data =
0.02,0.00,0.00,0.03,-0.04,0.07
-0.05,0.05,-0.08,0.08,0.12,-0.21
-0.03,0.03,-0.10,0.02,0.03,0.16
Rows and columns are counted from 1.
row 1 col 1 = 0.02
row 3 col 3 = -0.10
row 2 col 1 = -0.05
row 3 col 1 = -0.03
row 1 col 2 = 0.00
row 3 col 6 = 0.16
row 1 col 4 = 0.03
row 2 col 4 = 0.08
row 2 col 6 = -0.21
row 3 col 5 = 0.03

M =
[[-5.32  1.37  7.18  4.86]
 [-2.30 -1.48  7.18  4.86]
 [-1.01 -1.48 -2.43  4.86]
 [-2.30 -1.48  4.11  4.86]
 [-2.30 -1.48  7.18  5.76]]
Rows and columns are counted from 1.
row 1 col 1 => -5.32
row 2 col 1 => -2.30
row 3 col 4 => 4.86
row 5 col 1 => -2.30
row 4 col 3 => 4.11
row 2 col 4 => 4.86
row 5 col 3 => 7.18
row 4 col 4 => 4.86
row 5 col 2 => -1.48
row 3 col 3 => -2.43
row 3 col 2 => -1.48
row 1 col 2 => 1.37

X =
[[  -2.3  -36.2  -10.0    9.4   12.2   31.7    4.0    5.1   39.1  -16.0
    19.1   -1.8   39.3   19.6   31.7]
 [  61.6 -221.0  -32.1   81.6  -15.3  139.3  -75.2   35.6  196.3 -201.0
    34.6 -130.5  263.0  123.4  178.2]
 [ -30.1   59.7  -10.3   -4.8   34.0   33.5    7.0   25.2    4.7   35.4
    -2.1  -13.7  -40.8   -0.4   12.9]
 [ -36.4   52.0  -20.0   -9.6   35.6   33.4    3.5   15.1    6.1   28.3
     2.5  -13.9  -45.1    0.8   15.8]
 [ -44.7   69.0  -25.7  -12.9   54.1   52.2    1.8   23.1   20.3   38.0
    10.9  -19.3  -53.1   10.8   32.9]
 [ -81.5   92.7  -45.0  -16.4   58.6   71.9  -16.8   35.2   -0.5   37.8
   -12.1  -73.6  -89.1   -9.2   21.8]
 [   2.9  -38.0   -8.7    9.1   19.7   40.0    5.3    9.0   56.5  -14.5
    27.8    4.1   50.0   31.6   46.9]
 [ -31.3  -17.9  -26.5  -16.2   -4.6    1.3  -11.4  -12.3   -6.9  -12.8
   -10.9  -19.6  -17.4  -15.3   -8.0]]
Indices start at 1.
(1, 1) => -2.3
(3, 1) => -30.1
(6, 15) => 21.8
(6, 7) => -16.8
(2, 10) => -201.0
(3, 2) => 59.7
(1, 14) => 19.6
(3, 9) => 4.7
(5, 15) => 32.9
(1, 2) => -36.2
(5, 12) => -19.3
(5, 14) => 10.8
(2, 4) => 81.6
(2, 9) => 196.3
(4, 10) => 28.3
(2, 13) => 263.0
(7, 7) => 5.3
(1, 11) => 19.1
(3, 8) => 25.2
(3, 3) => -10.3
(7, 6) => 40.0
(7, 8) => 9.0
(5, 2) => 69.0
(4, 12) => -13.9
(4, 9) => 6.1
(6, 6) => 71.9
(1, 5) => 12.2
(6, 1) => -81.5
(3, 13) => -40.8
(4, 11) => 2.5
(5, 1) => -44.7

W =
array([[702, 413, 468, 481, 235, 579, 685, 545],
       [598, 711, 593, 541, 690, 612, 637, 684],
       [915, 659, 537, 855, 752, 378, 669, 589],
       [645, 495, 499, 575, 246, 542, 671, 564],
       [721, 668, 640, 377, 776, 687, 843, 760],
       [684, 453, 504, 607, 332, 549, 684, 549],
       [350, 658, 719, 335, 447, 516, 260, 671],
       [715, 372, 522, 407, 195, 599, 737, 514],
       [433, 699, 690, 449, 584, 479, 350, 656]])
Rows and columns are counted from 1.
row 1 col 1 -> 702
row 7 col 1 -> 350
row 1 col 7 -> 685
row 5 col 2 -> 668
row 9 col 6 -> 479
row 4 col 8 -> 564
row 8 col 1 -> 715
row 8 col 7 -> 737
row 3 col 8 -> 589
row 2 col 4 -> 541
row 3 col 2 -> 659
row 3 col 6 -> 378
row 7 col 4 -> 335
row 9 col 4 -> 449
row 2 col 7 -> 637
row 1 col 4 -> 481
row 6 col 6 -> 549
row 6 col 1 -> 684
row 7 col 6 -> 516
row 5 col 7 -> 843
row 8 col 6 -> 599
row 4 col 4 -> 575
row 9 col 1 -> 433
row 4 col 2 -> 495
row 4 col 3 -> 499
row 6 col 8 -> 549
row 5 col 4 -> 377
row 7 col 2 -> 658
row 3 col 1 -> 915
row 8 col 3 -> 522
row 3 col 5 -> 752
row 2 col 2 -> 711
row 3 col 4 -> 855

grid = [[3, 8, 5, 5, 9, 5, 5], [7, 4, 3, 9, 5, 6, 7], [6, 3, 5, 6, 3, 3, 6], [8, 5, 3, 4, 4, 3, 6], [7, 5, 3, 6, 3, 3, 5], [7, 5, 2, 6, 5, 4, 6], [6, 4, 5, 4, 4, 4, 5], [6, 6, 6, 3, 5, 6, 5], [5, 1, 6, 6, 1, 4, 5], [7, 4, 5, 6, 4, 5, 5], [6, 5, 5, 5, 5, 5, 5]]
Indices start at 1.
(1, 1) -> 3
(4, 5) -> 4
(3, 6) -> 3
(7, 7) -> 5
(9, 2) -> 1
(2, 1) -> 7
(2, 5) -> 5
(11, 3) -> 5
(4, 2) -> 5
(11, 7) -> 5
(7, 1) -> 6
(6, 5) -> 5
(10, 7) -> 5
(9, 6) -> 4
(9, 4) -> 6
(2, 3) -> 3
(2, 7) -> 7
(3, 3) -> 5
(6, 4) -> 6
(8, 2) -> 6
(10, 3) -> 5
(5, 7) -> 5
(10, 2) -> 4
(10, 6) -> 5
(4, 3) -> 3
(5, 4) -> 6
(1, 4) -> 5
(3, 2) -> 3
(8, 4) -> 3
(8, 3) -> 6
(5, 6) -> 3
(10, 5) -> 4
(11, 6) -> 5
(8, 1) -> 6

arr =
[[-3.75 -1.00 -3.35 -2.69 -0.02 -5.65]
 [-3.26 -2.02 -4.25 -1.98 -1.48 -4.96]
 [-0.43 -1.75  1.66  0.87  1.00  1.06]
 [-3.53  1.65  2.22 -1.59  1.48 -3.01]
 [ 5.77  6.18  1.07  3.59  1.25  3.98]
 [-6.31  5.79  1.82  7.73  4.27  1.53]
 [-2.47  0.76 -3.27  3.48  0.09  1.58]
 [ 3.69  0.47 -5.41  2.30 -5.12  4.30]
 [-4.39 -0.16  2.72 -1.68  2.60 -3.78]
 [ 3.84 -1.96 -2.85 -2.63 -5.69  0.69]
 [-0.63 -0.91 -3.83  1.29 -1.93  1.05]
 [ 2.61  0.27  1.17  1.99 -2.11  3.60]
 [ 6.97  1.45  8.09 -4.47 -2.69  1.37]
 [-2.18 -0.19 -1.63  2.29  0.64  0.51]
 [-0.87 -0.79  0.68 -0.76 -0.02 -0.94]]
Rows and columns are counted from 1.
row 1 col 1 => -3.75
row 12 col 2 => 0.27
row 8 col 5 => -5.12
row 2 col 5 => -1.48
row 5 col 6 => 3.98
row 4 col 4 => -1.59
row 2 col 2 => -2.02
row 5 col 2 => 6.18
row 10 col 2 => -1.96
row 12 col 4 => 1.99
row 1 col 6 => -5.65
row 13 col 1 => 6.97
row 15 col 6 => -0.94
row 14 col 6 => 0.51
row 12 col 5 => -2.11
row 3 col 5 => 1.00
row 10 col 5 => -5.69
row 5 col 4 => 3.59
row 11 col 2 => -0.91
row 12 col 3 => 1.17
row 1 col 5 => -0.02
row 8 col 6 => 4.30
row 7 col 4 => 3.48
row 14 col 2 => -0.19
row 3 col 1 => -0.43
row 6 col 4 => 7.73
row 10 col 3 => -2.85
row 4 col 1 => -3.53
row 13 col 6 => 1.37
row 7 col 6 => 1.58
row 1 col 2 => -1.00

A =
[[ -22.2 -110.1  -65.5  -72.8  -18.3  181.2  124.1  -14.6 -178.0  104.1
    25.4]
 [  24.0 -103.0 -132.9  -94.0  -53.9  186.1   95.3  -49.8 -165.8  129.6
    16.9]
 [ -40.8  -97.5  -85.1 -128.8   32.2  159.9  169.8   -5.2 -211.1  143.2
    -7.6]
 [ -14.9 -157.0  -66.4  -71.6  -16.7  139.1  131.9  -29.3 -253.8   49.4
     3.8]
 [ -24.2 -125.1  -73.7  -69.5  -16.0  232.8  145.5  -16.3 -165.1  110.8
    25.1]
 [  -1.9 -122.2 -131.7  -41.4  -22.7  147.5  115.7  -15.1 -152.0  142.2
    40.6]
 [ -46.4 -124.8  -95.6  -89.6   34.9  226.8  114.3  -51.2 -215.6  138.7
    24.9]]
Indices start at 1.
(1, 1)	-22.2
(7, 3)	-95.6
(7, 11)	24.9
(7, 2)	-124.8
(4, 6)	139.1
(1, 2)	-110.1
(1, 4)	-72.8
(5, 10)	110.8
(4, 4)	-71.6
(5, 2)	-125.1
(5, 6)	232.8
(4, 9)	-253.8
(3, 8)	-5.2
(6, 4)	-41.4
(1, 6)	181.2
(6, 6)	147.5
(1, 8)	-14.6
(3, 1)	-40.8
(1, 3)	-65.5
(2, 8)	-49.8
(5, 7)	145.5
(3, 10)	143.2
(5, 1)	-24.2
(4, 1)	-14.9
(4, 8)	-29.3
(6, 8)	-15.1
(4, 10)	49.4
(3, 6)	159.9
(7, 7)	114.3

m =
[[-3.05 -2.51  1.21  2.74  4.35  0.59 -5.15]
 [ 1.12  0.70  3.29  1.30  3.99  1.62 -1.41]
 [ 5.25  3.10  6.44  3.27  0.16  5.70 -3.29]]
Indices start at 1.
(1, 1) => -3.05
(2, 5) => 3.99
(1, 3) => 1.21
(1, 7) => -5.15
(3, 2) => 3.10
(3, 3) => 6.44
(1, 6) => 0.59
(2, 2) => 0.70
(1, 5) => 4.35
(2, 4) => 1.30
(2, 6) => 1.62
(3, 4) => 3.27
(3, 6) => 5.70
